Each path below is one point turned by a fixed rotation once a step. After each direction that follows a path, write how fast that rotation turns it, in degrees a step (0 if it stays still).
Each turn is a multiple of 5 degrees from 10 to 175, or 0.
Each row of a path follows its step; steps can be skipped.
path 1
step 0: -.07; -.10; -.04; -.08; .08; -.03; -.12; -.10; .01; -.15; -.07; .13; .08; -.01; .02; .10; .02; .05; .44; -.17; .07; -.18; -.07; .08; -.09; .09; .00; .08; .12; -.15; .11; .09; -.03; .05; .15; -.05; .12; -.05; -.20; -.01; .03; .00; .00; -.06; -.02; .03; -.27; -.20; -.27; .21; -.07; -.14; -.09; .16; -.09; .07; -.11; .00; .11; -.01; .16; -.12; .06; -.11; .14; .17
step 5: .10; .11; .11; .14; -.09; -.07; .14; .12; .09; .01; -.07; .03; .16; -.09; .05; -.03; -.05; -.16; .13; .07; -.19; -.12; .22; .11; -.12; .20; -.02; .01; -.14; -.02; .19; .00; .07; .13; -.06; -.15; .02; -.17; -.19; .02; -.10; .29; -.04; .13; -.05; -.11; -.19; .04; -.03; .04; -.13; -.14; -.14; -.07; -.13; .20; -.04; -.14; -.05; -.12; -.14; -.15; -.04; .21; .12; -.09
step 8: .03; -.07; -.21; .17; -.14; .04; .12; -.07; -.10; -.11; -.01; .19; -.14; -.08; -.02; .10; .10; -.17; .05; .09; .04; .01; .07; .28; -.12; .18; -.19; .14; -.01; .07; -.10; .13; .20; .22; -.03; -.16; -.14; -.12; -.09; -.04; -.06; .26; .00; -.04; .02; -.01; -.10; -.04; -.07; .19; -.01; -.15; .00; -.07; .07; .21; -.12; .20; .01; .06; .06; .04; -.18; -.02; .14; -.11
step 18: .06; -.05; .15; -.01; .01; -.25; .01; .12; .13; -.16; -.09; .07; .10; .08; -.04; -.14; -.01; -.01; -.03; -.14; .12; -.04; .24; .16; -.01; .27; -.26; .20; -.01; -.06; .19; -.04; -.03; -.02; .17; .05; .07; .03; -.04; -.13; -.26; .06; -.07; -.01; -.13; -.17; -.17; .04; .05; .07; -.07; -.19; -.08; .13; -.13; .05; -.20; .05; .12; .05; -.15; -.02; .22; -.03; .09; .07
step 25: .01; -.17; .10; .00; .14; -.23; -.05; -.05; .00; -.20; -.06; .20; .01; -.08; -.14; -.01; .07; -.06; .17; .03; .18; .15; -.07; .09; .09; .01; -.05; .18; .26; -.07; .14; -.06; .17; .22; .27; -.02; .06; .01; -.14; .00; -.11; .01; -.16; .00; -.02; .03; -.09; -.07; -.24; .16; .05; -.06; -.01; -.03; .05; .12; -.13; -.08; -.20; -.02; -.02; -.20; .19; .08; .06; .16
step 28: .15; -.05; .15; .02; .00; -.05; .08; -.12; -.03; -.13; .09; .02; .11; -.27; -.03; -.06; -.05; .23; -.16; -.07; .16; -.01; -.01; .07; .00; -.26; -.07; -.01; .06; -.07; -.04; .18; .05; .24; .03; -.04; -.10; .02; -.36; .22; .02; .00; .01; .01; -.07; .07; -.33; .09; -.04; .13; .00; -.26; .03; -.08; -.06; .13; -.11; -.08; -.03; .05; .00; -.01; .09; .04; -.07; .17
step 29: -.20; -.08; .02; -.06; .02; -.11; .07; .00; -.16; -.23; .01; -.15; .02; .16; -.04; -.09; -.04; .13; .22; -.07; .18; .04; .17; .17; -.07; .10; -.04; -.15; -.07; -.12; .01; -.08; .04; -.08; .26; -.14; .06; .02; -.13; -.13; .00; .03; -.09; -.01; -.01; -.13; -.12; -.11; -.11; .04; -.16; -.18; -.16; .03; -.11; .09; -.26; .02; -.06; -.03; .23; -.19; .01; -.26; .12; .03
step 30: .01; .07; .07; -.03; .09; .04; -.04; -.08; -.12; -.17; -.10; .06; .03; .07; .01; .16; -.02; -.14; .11; -.03; -.06; -.07; .23; .00; -.27; -.11; -.16; .14; -.06; .07; .17; -.06; -.05; .26; -.21; -.19; -.18; -.09; -.03; -.05; .12; .13; .07; .28; -.13; -.07; -.11; .01; -.16; .07; -.17; -.15; -.15; .02; -.13; .12; .06; -.04; -.18; -.08; .00; .04; .13; .22; .07; .06
Speeds:
-.01; .01; .04; .01; .06; -.05; .01; .01; .02; .01; -.05; -.03; -.02; -.02; .01; .03; -.01; -.02; -.01; -.02; -.07; -.04; .04; -.02; -.01; -.04; -.04; .00; -.01; -.03; -.02; .05; .02; -.06; -.02; .01; .02; -.01; -.05; -.06; .01; .02; -.04; .02; .00; .01; -.01; .01; .06; -.01; -.03; .03; -.06; .02; .02; .00; .00; .07; .03; .03; -.05; -.02; .01; .00; .03; -.02	25
-.03; .01; -.01; -.07; -.03; -.01; -.02; -.01; .00; -.02; .05; .06; .00; -.02; -.02; .05; .03; .04; .00; .00; .00; -.03; -.05; -.03; .00; .04; -.06; .00; .01; -.04; -.01; -.01; .01; .00; .01; .05; -.02; -.08; .00; .02; .01; .02; -.01; .01; -.08; -.02; -.02; .04; .02; -.01; .03; .02; .02; .01; .01; .01; -.08; .04; .02; -.01; -.03; .00; -.02; -.04; -.02; .02	40
.00; .04; -.06; -.01; -.02; -.01; -.03; .05; .02; .02; -.03; -.05; .03; .01; -.04; .02; .03; .01; .02; .00; -.04; .05; -.02; .02; .03; -.01; .00; .01; -.04; .02; .01; .01; .00; .02; -.05; .02; .02; -.06; .01; .03; .00; .03; -.01; -.01; .01; .04; -.01; -.06; -.02; .07; -.05; .01; -.02; -.04; .02; .04; -.02; .02; -.03; -.03; -.02; .06; .02; .01; .02; .05	130
.01; -.04; .01; -.07; .01; -.01; .02; .04; .08; -.03; .03; -.06; .02; .02; .03; -.02; -.01; .00; .01; -.04; -.03; -.01; -.05; -.04; -.04; .03; .05; -.03; -.03; -.02; -.02; .02; .01; -.01; .00; -.01; .00; .00; .00; -.02; .01; .00; .04; .03; .00; .00; -.03; .03; .02; .03; .01; -.06; .00; .03; -.05; .02; -.01; -.01; -.09; .00; .01; .00; .03; -.01; .03; -.05	60
.04; .04; -.02; .01; .00; -.01; -.02; -.03; -.04; .03; .01; .02; -.01; -.05; -.03; -.02; -.03; -.06; .03; .03; -.06; .01; .00; .00; -.01; .00; .01; -.02; -.03; .01; .00; -.07; .02; -.01; -.03; -.01; .01; .01; .03; -.03; .04; .03; .05; .03; .02; .01; -.05; .03; -.01; -.06; .00; -.01; .00; -.02; -.06; .01; .02; .05; -.02; -.06; -.05; .02; -.03; -.04; -.04; -.02	100
-.04; .00; -.03; .00; -.01; -.03; .03; -.02; -.03; .05; -.01; -.03; .00; -.04; -.03; .04; .06; .08; .05; -.02; .05; .04; .00; -.01; .01; -.06; .04; -.02; .05; -.03; .03; -.02; -.02; -.05; -.01; .01; .02; .02; -.02; -.03; .03; .03; .06; -.03; .02; .00; .01; -.01; .01; -.04; .01; .00; -.01; -.02; .00; .00; -.04; -.01; -.05; -.01; .03; -.04; .00; .00; .02; -.06	115
path 2
step 1: -.22; -.06; -.12; -.07; .10; -.06; .22; -.02; .12; .19; .00; -.01; -.09; .05; .07; .10; .00; -.05; -.09; .00; -.16; -.03; -.20; -.05; -.23; .05; -.06; -.13; -.12; .00; .06; -.10; .18; -.14; -.02; -.29; -.09; .11; -.08; -.01; -.22; -.10; -.17; -.05; -.05; -.09; .10; .00; -.09; -.28; -.02; .15; -.02; .18; -.03; .10; .10; -.02; .19; -.03; -.09; -.10; -.03; -.02; -.17; .36
step 5: -.20; .09; -.05; .03; .00; -.04; .00; .20; -.06; .07; .11; -.19; -.18; .07; -.12; -.19; -.01; .13; -.25; .00; .16; .04; -.05; .15; .04; .09; -.03; -.18; -.22; .22; -.06; .14; .10; .18; .02; -.20; -.01; -.22; -.19; .16; -.06; -.05; -.22; -.08; .10; -.02; .01; .01; .04; -.05; .12; -.08; -.07; -.09; .07; -.02; -.03; .06; .12; .21; .21; .22; .12; -.04; .00; -.13
step 8: -.06; .06; .02; -.07; .00; -.07; .07; .01; .16; .12; .29; -.13; .11; .05; .15; -.01; -.06; -.01; -.08; -.04; .06; .03; .15; .15; .05; -.24; -.22; .13; .05; -.07; .02; -.24; -.05; .09; -.18; .11; .09; -.05; .08; .10; .01; -.04; -.01; -.03; -.14; .01; -.02; .02; -.25; -.12; -.25; -.01; .03; .09; .12; -.03; .05; .02; .05; .13; -.04; .08; .47; -.02; .14; -.22
step 12: -.14; .00; -.14; -.08; -.02; .00; -.22; -.02; .08; .09; .10; -.23; .42; .13; .19; .09; -.18; .06; .08; .01; -.08; -.31; .06; .07; -.11; -.04; .07; .05; -.06; -.07; -.14; .01; .05; .01; -.12; -.09; .10; .03; .02; .17; .10; -.02; -.04; .08; .25; -.03; .10; .13; .01; -.04; -.08; .14; -.03; .10; -.12; .04; .03; -.11; .08; -.09; .19; -.25; -.03; .01; -.28; .06
step 16: -.05; .22; -.27; -.03; .07; -.01; .02; .13; .02; .29; -.11; .20; .07; .01; -.01; -.06; .13; -.18; .03; -.11; -.05; -.09; -.07; .31; -.03; .08; -.04; -.19; -.24; -.10; -.20; -.09; .04; .07; .00; -.21; -.16; .05; -.03; .23; .06; -.04; -.11; -.11; -.23; -.16; .04; -.13; -.15; -.10; .11; .03; -.01; .08; .03; .07; .02; -.01; -.12; .04; -.04; -.15; -.01; -.07; .07; -.19
step 17: -.10; .15; .03; .12; .08; .02; .12; .14; .06; .02; -.01; -.08; -.17; -.27; .20; .10; -.03; .05; -.22; .09; -.07; -.13; -.10; .07; -.02; -.01; .00; .03; .00; -.07; .06; .08; .01; .05; -.23; -.07; .18; .00; -.07; .04; -.08; -.10; -.09; -.15; -.35; -.16; -.17; -.08; .20; -.05; .14; -.10; .06; -.12; .14; .06; -.10; -.28; .14; -.13; -.06; .22; -.04; -.01; .03; .23
step 24: .05; .03; -.16; .00; -.08; -.14; -.03; -.13; .06; .03; .20; -.17; .11; .29; .01; -.03; -.07; -.01; -.04; -.16; .05; .04; -.01; .04; -.09; -.11; -.13; .07; -.22; .02; -.14; -.18; .16; .04; -.25; -.08; -.01; -.04; -.16; -.08; -.12; .04; -.07; -.10; -.03; .14; -.19; .01; .03; .01; -.16; -.05; .27; -.08; -.01; .23; -.16; .20; -.06; .25; .06; .00; -.15; -.26; -.03; .01
step 30: -.06; -.10; .11; -.19; -.07; -.09; .10; -.35; .03; -.09; .05; -.24; .08; .11; -.10; .05; -.11; -.10; -.08; -.01; .05; .02; .25; -.05; .00; .08; .10; -.08; .03; -.02; .10; -.12; -.15; -.01; -.21; -.10; .04; -.05; -.14; .12; -.16; -.10; -.10; .29; -.10; .38; .17; .00; -.03; .00; -.13; .06; -.12; .09; -.18; -.01; -.03; -.07; -.02; .02; .04; -.18; -.08; -.06; -.03; -.18
Speeds:
-.06; .01; -.01; .03; -.03; -.02; .01; -.02; .04; -.06; .04; -.01; -.03; -.01; .01; .02; .03; .00; -.03; -.03; .06; -.05; .03; .02; .03; .07; .04; -.01; -.04; .03; .02; .00; -.01; .03; -.03; .05; -.01; .02; .03; .02; .03; .06; .00; .01; .04; .01; .04; -.02; -.05; .04; .02; .03; -.02; .05; -.02; -.03; -.01; .02; .00; .01; .02; .03; -.05; -.01; .00; -.02	45
.05; -.02; .00; .03; .03; .00; .04; -.01; -.01; .00; -.04; .02; -.01; .00; .00; .00; .00; -.03; -.02; .01; .00; -.02; .02; .04; -.02; .06; -.01; .06; .00; .03; .00; .00; -.03; -.02; .02; -.01; .00; .00; -.08; .03; .04; -.04; .01; -.07; .01; .05; .01; .02; -.07; .05; .00; .03; .04; .01; .06; -.01; .03; -.03; -.01; .01; .01; -.01; .02; .02; .00; .07	115
.02; .01; .02; .00; -.04; -.04; -.02; .02; -.01; -.04; -.03; -.03; -.03; .00; .03; -.03; -.02; .04; .05; -.05; .02; .00; -.01; -.01; .05; -.01; .06; .02; .00; -.02; .02; -.03; -.02; -.02; .04; -.06; -.04; .03; -.02; .03; .03; -.05; .01; .04; .06; .05; .01; .04; .03; -.05; .00; .01; -.02; .02; -.02; -.01; -.04; -.01; .06; .00; .05; -.03; .00; -.01; .03; .04	40
.03; -.01; -.03; -.02; .01; .05; .00; .05; -.06; .00; .02; .02; -.03; -.06; .00; -.01; .05; .00; .01; -.05; -.01; -.03; .00; .00; -.04; .02; -.02; .01; -.09; -.03; -.05; -.01; .06; .05; .02; .01; .04; .00; -.01; .03; .01; .00; -.04; .00; .04; .05; .01; .00; .05; .02; .02; -.01; -.05; -.01; -.02; -.02; .03; -.04; .02; -.05; -.03; .03; .02; -.01; -.01; .01	65
.00; -.04; .03; .08; -.05; .01; -.05; .03; -.04; .00; .00; .00; .04; .02; .01; .04; .02; .02; -.02; .05; -.02; -.02; .03; -.02; -.01; -.04; -.01; -.02; .00; -.02; .04; .02; -.02; .03; -.01; -.01; -.03; -.01; -.05; -.02; .00; .05; -.03; -.06; .08; -.01; .05; -.04; .01; -.05; .02; -.01; .01; -.02; -.05; -.03; .01; -.03; -.02; -.01; .00; -.02; .00; .06; .02; .02	45
.00; .03; .02; .02; -.02; .03; .05; .04; .05; .05; .00; -.01; .01; .03; -.05; .01; .05; -.01; -.02; .03; .01; .02; -.01; -.01; .04; .07; .02; .01; -.04; -.05; .02; -.01; .02; -.01; .02; -.05; .01; .01; .01; -.08; -.03; -.02; .03; -.03; .03; -.02; -.05; .01; .02; -.04; .05; .04; .01; .03; .04; .03; .01; -.01; .03; -.04; -.03; .02; -.04; .00; .03; -.02	20
